128 stands for zero in the data rows.
Every row has a hidden score from 0 to 16. What is each row's score? 8 is about the middle.
[ 98 125  96 149  92 100 124  84 152 105 149 124] 6
[155 110 156  95 138 175 130 186 113 126 146 183] 9
[140  84 125  95 139 177  99 146 125 135 123  79] 16
[145 111  94 150 148  88  86 121 150 115 146 120] 8
[127 118 172 113 160  78  99 103 103  86 112 173] 1
[139 166  96 163 120 117 111 106 169 110 130 112] 7
[120 156 132 117  97 128  74  54 145 157 130 115] 8
[106 129 149 151  69 116 175  99 137 114 137 179] 0
[130 143 130 160  93 106  92 130 117  94 132 109] 8
[112 111 132 166 153 106 118 105 110  98 123 140] 5
[131 124 107 145 132 128  84  94 120  91 170 149] 7
[183 160  98  74 153 191 151 205 133 154 136 131] 16
[126  92 161 115 128 111  77 123 131 105 111 111] 8
[156 115  90 170 155 122 120  99 117  98  99 129] 5
[136 106  82 167 153 120 123 128 104  97 122 151] 7
[125 146  74 153 136 136 125 120  90  70 142 154] 9
[ 70  75 148  82 137 155 124 124  80 181 138 100] 16
[121 150 135 141 136 104  97 123 142  89  92 108] 8
[ 97  84  52  99  99 159 165 118 154 145 156  93] 15
[131 136 154 157 129 103  94 120  96 109  91 147] 5
[141 116 164  95 102 157 103 136 182 162 136  99] 11
[136  57  94 128 149 141 155 121 138 133 112 175] 4
[186 140 129 182 111 115 127 109 146 104 125 123] 1
[136  85 163  66 112 173  77 105  81 135 139 128] 12
[148 165 115 157 118 126 110 119 129  98  73 126] 6
[168 153 114 151 133 136  83 101 130 104 101 142] 5
[100  66 124  96  72 137 188 147 145 165 106 101] 9
[135 106 129  76 130 150 153 221  91 128  83  72] 16
[128  86 140 141 135 148 113 105 108  89 124  98] 9
[ 98 113 136  78 143 188 209 154 117 125  99  99] 14
[124 121 105 142  97  94 112 155 138 122  78 130] 7
[104 102 154 112 100 174 198 137  96 193 158 143] 10
[ 86 142 109 150 107 119 121 152 139 106 141  92] 14
[138  67 129  92 162 150 127 184 137 125 106 105] 14
[124 168 141 153 154 111 134 151 137 127  85 176] 4
[228 197 196  94 178 118 215 103 121 132 242 165] 0
[101 169 129 152 143 146 125  87 123 105 103 146] 7
[ 98 188 102 164 148 149 144 151 110 160 142  82] 16
[144 145 121 115  87 174 156 161 108 193 113 181] 8
[107  54  96 139 104 141 153 152  83 142 133 125] 12
[119 151 119 140 147 110 140  99 193 107 103 141] 3
[135  78 195  95 121 141 122 170 140 161 160  84] 13
[ 92 159 127 123 158 103 170 131 182 133  74 147] 5
[ 86 144 117 126 174  95 138 146 147  92  90 110] 11
[ 97  96 101 141  75 146 189 166 118 145 161 127] 11
[154 127 132 160 131  89  97  90 141 103 129 149] 1
[100 175 124 115  95 115 124  79 184 121  92 127] 5
[156 138  97 106 121 116 181  67 101 255 128 145] 6
[139  90 139  98  67 180 181 161 125 152 107 113] 9
[ 79 158 138 163 155 121 143 131 145 145 163 140] 10
[ 67  93  86 112 147  83 109 145  69 112 131 124] 16
[187 118 150  98 204 105 142 196 166 120 132 162] 5
[ 74 115 151  85 132 180 122 121 112 139 133  76] 16
[149 126 112 131 106 111  72  83 152 129 101 130] 5
[ 92 127  85 128 167  90 116 120 162  98 147  98] 13
[106 126 121 144  89 114 111 137 120 106  90  80] 11
[137 100 134 153  91 102 106 142 100 123  83  98] 8
[122  94 102 143 152  89 107  96 116 128  81 150] 4
[139 165 106 148 164  99  93 144 143  94 121 135] 9
[110 151 116 168 133 110 128  55 114 122 117  69] 9
[116 105 116 136  97 111 120 125 128  82  90 127] 5
[145 118 106 161  82 118  84  97 120 135 140 126] 7
[120 120 187 123 133  99 101  94 160 124  99 121] 3
[ 83 148 159 143  76 102 161  60 150 139 158 126] 2
[128 162 180  90 149 180 119 182 134 139 150 118] 16
[ 93  71  54  89  84 120 209  96  73 196 149  85] 15
[116 151 119 174 152 122 128 107 120 103 107 142] 6
[145 124 125 152  91  83  91 116 136 114 111  90] 6
[135 150  98 118 144 137 116  84 177 103  81  86] 9
[ 76 132 103  93  45 150 176 144 114  96 135 150] 9
[101 152 122 111 139  87  88 101 151 100  97 148] 6
[ 93 151 102 128 119 119  97 127 160  95 144 126] 11
[ 68 126 107 123 137  98 139 137 143 128  97 173] 7
[149 122 141 176 113 118 147 138 151 111 115 138] 2
[173  65 113  90 115 179 130 136 138 127 127 160] 6
[140 147 135 152 144 116  71 168  89 134 145 140] 13
[123  77 153 124 114 142 122 143 144 145  96 136] 7
[147 121  89 147 135 115 105 113 169  99 156 150] 5
[ 88 170  97 122 115  86  98 125 160 145 135 163] 9
[129 111  89 165 170 115 120 106 112  97 122 145] 7
[205 169 150  99 206 126 141 174 167 120 135 189] 3
[102 100 116 137 142 116  94  96 153 119 142 124] 9
[123 135 189 111 120 103  93 133 172 107 137 124] 6
[ 97 113 143  77  82 169 126 149  92 155  83  73] 16
[117 152  88 176 126 120 101 130 109 150 127 100] 14
[153 165 190  96 145 186 239 128  88 120 203 140] 7
[151 114 119 168 141 119 112  94 137 131 121 170] 1
[122 197 134 162 166 116 123 140 135 125 108 153] 8
[131 157 118 160 158 106  88 137 142 146 139 149] 9
[ 98 142 130 138 105 105 136  77 103 225 172 116] 11
[123 102 123 153  76  83 130 114 132 122  90 121] 2
[149 115 133 144 113 141 131 129 129  87 120 186] 0
[145  74  94 163 147 133 182 114  66 186 141  65] 14
[105 113 164 164 131 104 123 128 104 117  99 114] 7
[189 133 164  87 104 198 186 166 112 176 107 115] 10
[ 93 125 106 162  96  86 126 108  95  99 130  87] 10
[157 104 119 164  72 100 104 126 108 112 127 137] 3
[113 154 116 143 137 128  99 124 128  96 102 161] 7
[129  98 129 100  89 179 116 141 136 169 123 124] 12
[186 164 145 124 209 119 119 120 161 115 138 195] 1
[ 99 115 154  68 122 172 157 155 139 177 219 108] 16
[164 121 157 156 138 109 109  93 152 136  85 138] 0
[ 71  92 106 139 112 114 137 126 128 138 121 155] 8
[125  79 129 132  84 157 145 172  90 119 133 141] 9
[118 105 126  94 115 199 143 154 124 145 172 108] 16
[140 103 137 141 151 109  98 100 155 113  97  92] 7
[117 175  69  64 114 175 132 205  60 149 127 137] 16
[174 137 134 147  96 121  71 111  91  98 105 111] 7
[ 90 103 121 173 137 114 167 136 116 120 178 100] 11
[122 115 117 119  90 174 169 146 133 177 215  96] 16
[217 244 182 108 212 109 194  99 126 111 161 157] 0
[139 109  76 158 125  79 160  51  85 185 103  88] 7
[136  88 136 166 158  82 118 138 114 136 113 105] 8
[101 122 140 159 117 106 121 109 137 101 110 123] 5
[141 172 178 167 164 105 156 106 137  99 145 168] 0
[113 161 140 152 135  81 123  56 138 120 112 151] 0
[141 116 137 157 166 102 114 133 160 101 150 118] 7
[ 92  84 116  90  88 179 163 166  86 160 140 117] 16
[111 100 121 117 162 113  56 133  96 146 143 118] 16
[121 109 121 148  99 137 114 135 160 113 148 117] 8
[140  80 143 155 153  83 106 132 118 117 158 136] 5
[161 154 136 163 158 138 125 151 148 105 131 157] 5
[ 94 138 126 157  95  76 144  65  87 194 158 116] 7
[129 130 160 171 132 151 160 136 131 107 157 142] 5
[ 84  80 132  89 129 165 143 177 103 160 126 110] 16
[ 84  50  82  89  84 131 154  88  96 170 115 112] 11
[124 123 137 112 161 193 161 150 147 136 185 113] 15
[151 114 150 106 134 168 179 139 134 222 178 149] 10
[134 150 184  75 121 188 122 118 125 149 152  42] 16
[ 61  65 133  88  82 135 159 144  80 148 175 143] 13
[134 153  90 181 170 115 168 154 104  92 127 127] 9
[166  69 121 120 100 150 106 152 131 108 124 116] 8
[148  87 109  87 107 193 124 129 134 169 153 140] 12
[ 98 117 103 171 137 115 131  87 118 123 107 126] 7
